The rows of T fall into several groups, which share some directions, and each row is roughly a mix of its group's hidden directions, except some rows that fit no group.
T, 97 rows:
0:  19  15  -9  40 -44  -5 -23 -21   9 -20
1: -22   2  19   9 -25 -54  25  19 -15  -2
2: -14 -12  24   2  10 -57   1   5 -36   1
3: -35   8 -38 -13  -3 -21 -14 -37  12 -24
4:  34 -40  -4  38   7 -13 -26  19 -14   3
5:  20  19  19 -23  32   9  49  -2 -15 -15
6: -30  -6   1   7 -13   5  21  12  30 -54
7:  31 -30 -25   7   4  16  -6 -21 -45 -19
8: -18  21   8   4 -48  28  38  14  -4   4
9: -25  20   0  14 -25   9   3  57 -20   5
10: -21 -13   9  50 -26  35   4  16  14   9
11:  -3 -14  -8  39   5 -40 -40 -12  22   2
12:   1 -11  28  16   1 -11 -46 -27 -35  18
13:  15  19 -15 -23  41 -28 -12  -9  39  -9
14: -19  -4   9  26  19  57  -7 -11  21  16
15: -33 -20 -11  39  -5  31  31 -12  21  -1
16:  22  -7   1  31  38  -4   2  15   3  49
17: -16  10  -7 -44   5  21 -44 -11  25  11
18: -16  29  11   9 -35  12   5  32 -42  11
19:   5  36 -42  10  14 -20 -31 -24   7  15
20:  35 -14  19 -22 -23  18   2 -26  31 -29
21: -11 -16  41 -10 -10 -18 -18  11  47 -20
22:  -5 -22 -41   1  48  -8 -18  18   3  18
23:   5  24  22  14   1  -3  19  45  38 -23
24:  31  12  28 -13 -10  49   0  23  12 -20
25: -17   5  17  29 -20  19  26 -28  33 -30
26:  -4 -29  -2 -49 -31   9  28 -14 -18  -7
27:  24 -28  41 -14  -3 -16  -3   1 -20 -41
28: -23  -4 -15 -12  26  22   0 -41  41 -15
29:  11  34  -5   3 -15 -44 -30   3  33  13
30:  -6 -40  18 -24  -7 -32  -4  30  33  -7
31:  24  41  -2 -13 -22   5   9 -34  37   4
32: -22 -16  16   9 -34  36 -13  -4 -41  16
33:  31  21 -40 -30 -12 -26  -9 -12  26   0
34:  -3  17  28 -44  -1  12 -41  -8  16  22
35: -14   3 -22 -15  55  22 -33   3  -8  -2
36: -19   2  42 -22 -25  43   7 -17   5  14
37:  28  14  30  36  28 -25   7  10  25  15
38: -31   7  25  30  21  14  20   0 -38  24
39: -29  -7 -13 -14  20  18 -23  52  16 -11
40: -24  37  -4 -18 -39 -39   1 -16  -7  -4
41: -17 -17  29  31  -8  31  29  11 -34   4
42:  39 -31  18 -46   6  10  18   5  11   7
43:  -6 -32 -34  18  49  -5  -9   1   3  23
44: -15  28  38  -1 -11 -54  -4   0  -2  -9
45:  -6 -16  -1 -26  28  18  -4 -42  41  -9
46: -34   8  15  39  -7  10  -8  23 -43   2
47:  37   7 -11 -18 -28 -36 -12  22  27  17
48: -21  -4 -20  12 -21  28 -12   2 -57   4
49:  40  -8  19 -44 -29  -4  -5   6  10  25
50: -41   5   7  54  -4   9 -12  21  -1  16
51:  41  20 -33 -10  -8  20   5 -42   8   3
52: -13   9 -32  31   9  24   7  12 -47  15
53:   3  40  34  10 -24 -31  19  19  20 -11
54:  35  15 -17 -20 -16  33  34 -16 -25 -11
55:  46 -20 -13 -23   3 -31 -18 -21  25   9
56:   2  36 -33   6  22  -9 -14 -12 -48  -1
57:  30 -21 -11  -9 -18 -24  14  11  54   2
58:  27  -8 -17 -11  31  51 -24   3   3  14
59:  22  -3  13 -45  -5 -20 -27  -4 -20 -37
60:   7  18  21   9 -22  41  39 -22  18  17
61:  -4 -20   0   6  20  21 -24 -20  55  19
62: -24  15 -27  43   4 -12  23  33   0 -21
63: -21 -25  21  12   2  18  37  28 -37  12
64:  34  23 -35 -18  -6   3  23 -33  10  25
65:   0  22 -15 -19   8 -52 -28 -31  -7   3
66:  -6  14 -30  11  36 -40 -12  11  13  31
67:  18  43  10 -31 -21 -12  23  -1 -24 -27
68:  -1 -19  22 -31   3  24 -44 -22 -20  20
69:  34   2 -28  -8  -8 -13 -38 -19  -5 -39
70:   2  -8   4  -2  13  24   0  13  38 -57
71: -31 -15  39  13  -1  20 -17 -37  25   6
72:   6   5  -2  -2   4 -36 -20 -58 -16  15
73: -28 -48   7  20  24  14 -26  26  -1  -3
74:  10 -15 -12   0  44 -34 -29   8  33  -8
75: -36  -1 -21 -16 -10 -41   7  37  -5 -18
76:  39   1 -24 -54  -6   8  14  10 -12   6
77: -37  -6  37  10   2  34  17  35   8   3
78: -28  44  -3  45 -13 -14  -1 -16 -14  -5
79:  -5  22   8  29 -15  16  38 -22   4  43
80:  -7 -24 -26 -13   0  55   0  25 -16  15
81: -25   3  -5  37  29   8   2 -28 -40 -17
82:  -6  -9  37  -1  -8  17  25  55 -10   5
83: -30  -8  17  45   3   5 -25 -12 -40   2
84:   7 -34 -10  27  49 -18  -1  15  -2  26
85:   9  33 -27 -17 -18   8   6   0  52  17
86:  -7 -30 -12 -33  25 -20  -6  19  39  23
87:  33 -36  19 -11  24  21  -7  36 -12 -16
88: -20  18  20 -29   6 -46   8  33 -16  -8
89:  19   1 -25 -38   9  21 -30  17 -28  27
90:  34 -25 -26 -15  21 -29   0   1  40  -7
91: -17  22   7  23  -2 -59  18  15  10  14
92:  20  -7 -24  10  17 -44 -42 -17  14   2
93: -13   1 -14 -35 -33  46  -6  -8  -9 -25
94:  20  -6 -16  46 -31 -41  14   4   2   0
95: -20   1   5 -11 -31  23   7 -24  16 -52
96: -41  11 -49 -20 -10  -2   1  30   2   4

One row of each group comes first, with its name. Which group is each row after those in?
-18 -21  37  50   8 -21 -14   8  13   1 -> <46>
-11  41   9  -5  23  43   7  -4 -34 -14 -> <105>
-20   0   9 -17 -27   6  13  23  12 -57 -> <111>

-30 -37  35  32  11  23   7   6   5  19 -> <105>
  7  35 -25 -43   9  -8 -19  24  27   4 -> <46>
-18  11   3  16 -20  -6 -54  -6 -32  21 -> <46>
-22  27  16   8 -45 -32  24  -2 -15  16 -> <111>
 23  16 -15 -11  19  -3 -21  13 -20  56 -> <111>
-11 -42  28   3 -22 -12  -9  36  14 -26 -> <105>
 18 -46  19 -42   4  14  21   8   8 -16 -> <105>
 26   1  21 -56 -18  16   1 -16  16  18 -> <46>
 21 -48  -2 -20   1   6 -39  -4 -23  17 -> <46>
